128 stands for zero in the data rows.
Here are some points, each followed by its number:
[ 91 136 126  55 130  94 140 112 115 142 142] 0
[143 116 131 137  68 128  98 180 144 154 140] 1
[ 67 132 129  67  96  26  98 200 141 189 156] 2
[ 75  99 171 220 169 132 124  56 101 118 147] 3
[160 124 150 154  85 151 111 123  83 139 120] 4
[131 106 136  94 123 178 173 151 121 152 124] 5
[152  81 192 198 132 148 204 146 101  73  72] 6
[101 152 111 125 186  78 172 111 146 124  84] 7
[147  78 122 149 165 204 214 149 197 138  56] 8
[ 89  93 176 125 141 135 148 115 157 162 151] 9
[ 87 160  68  58 182  35 141 105 213  79 119] 10
[155 181  81 117 143 125 144 134 125  87 115] 11
[212 174 100  68  61 191  59 130  74 164 153] 12
[ 95 195  63 106 151  22  82 121 157 122 142] 13
[107 107 171 167 110  93 124 133  85 134 130] 14
[112  97 195 207 139 122 162 109 123  97 118] 15
[184 151 128 143 119 145  85 169 133 126 125] 16
[116 117 145 139 137 143 127 123 106 158 127] 17
[ 97 104 148 181 138 139 112 127 134 164 149] 18
[236 186 148  38  34 158 162 160 157 143 119] 19
[ 83 111 161 187 143  79 102 101 136 130 144] 20
[134 111 156 165 119 112 138  96 109 112 102] 21
[168 156 145  82  86 119 140 138 131 137 127] 22
[136 114 150 108 137 149 179 111 194  73 145] 23
[ 87 147  92  88 122  59  80 167 123 172 142] 24
[154 250  20 135 171  74 119 103  89  60 100] 25
[110 133 133 119 140  84 137 115 162 159  97] 26
[185 148  38   0 100 152 133 159 234 101 127] 27
[124 235  40  87 140  51  37 159 101 147 158] 28
[115 132 149 168 121 131 128 142 135 138 147] 29
[ 58 155 111 114 165  58 119 148 139 153 161] 30
[101 159  66  92 161  62  34 169 156 127 162] 31
[ 98 122 130  97 112  81 109 149 132 152 148] 32
[104  56 148 178 123 192 171 115 108 161 104] 33
[172 127 131 199 117 168 148  99 120  70 112] 34
[154 110 201  54  76 176 154 125 155 196 150] 35
[155 255  43  63  81   0   0 124  22 124 167] 36
[ 29 114  92  73 151  50 115 161 131 148 151] 37
[128  17 155 131 162 230 137 166 163 113 130] 38
[ 71 130 100  87 168  90 139 167 131 133 130] 39
[169 212  67 145 145 120 153 118 114  59 111] 40
[ 87  49 160 140 107 162 132 178 117 143 160] 41
[102  77 155 101 158 156 136  91 126 114 144] 42
Which two points above are nearest to each new point by angle? Their numbers follow each, smallest number first.
[138  90 115 135 156 186 192 148 176 135  78] 8 38
[137 145 125 107 130 100 139 110 162 157 106] 10 26
[120  92 187 210 137 140 155 135 166 117 120] 6 15
[169 105 116 101 112 254 170 154  92 119 140] 5 38
[161 212  79  94  77  55  25 107  60 130 152] 28 36
[149 138 195 109  94 129 118  81 109 179 146] 4 35
[179  89 199 223 114 153 206 137  99  69  56] 6 15
[134  54 144 123 145 207 152 153 152 110 126] 8 38
[156 255  26  35  49   0   0 108   0 144 192] 28 36
[ 97 109 135 148 126 129 103 136 129 163 149] 18 41
[156 129 185 101 108 146 171  96 151 155 114] 19 35
[163  46 238 109  56 215 163 174 180 176 148] 5 35
[127 174  99 119 122  67 114 108 152 110 136] 10 13
[118 129 132 109 132  85 130 111 161 161 102] 7 26
[107 108 139 140 138 158 132 142 103 161 136] 17 33
[150 125 142 138  98 143 121 122  88 132 129] 4 12
[106 135 147 122 124  72 131 127  95  93 141] 14 36
[136 153 115  92 124  76 127 110 191 164 105] 10 26
[ 97 156  66  85 185  56 142 103 197  66 115] 10 13
[ 84  82 192 138 136 146 151 105 146 160 153] 9 42
[186 176 104 186 128 147  58  87  26 112 110] 4 25
[105 135 111 145 159 142 144 100  98 106 130] 3 25
[131 230  36  70 151  70  52 150 111 149 152] 28 36
[134 119 147 163 126 122 154 150 181 124 105] 6 8
[147 112 136 134  80 137 115 171 132 139 131] 1 16
[163 122 174  86  80 170 142 125 142 169 143] 19 35
[ 92  79 147 176 173 171 143  53  94 117 127] 3 42
[116 100 181 196 133 126 149 115 118 106 127] 3 15
[149 255   0 137 176  62 107 117  80  57 100] 25 40
[134  61 144 135 154 199 147 149 158 108 124] 8 38
[144  91 159 151 114 165 151 145  98 103 117] 6 33
[157  89 153 146 199 207 212  64 232  13 111] 8 23
[138 109 155 146  82 139 102 161 129 158 148] 1 41
[107  75 146 162 120 177 147 103 109 161 123] 17 33
[113  67 159 191  97 184 169 110 110 165 108] 17 33
[115 139 124 135 160  95 156  99 136 119  98] 7 26
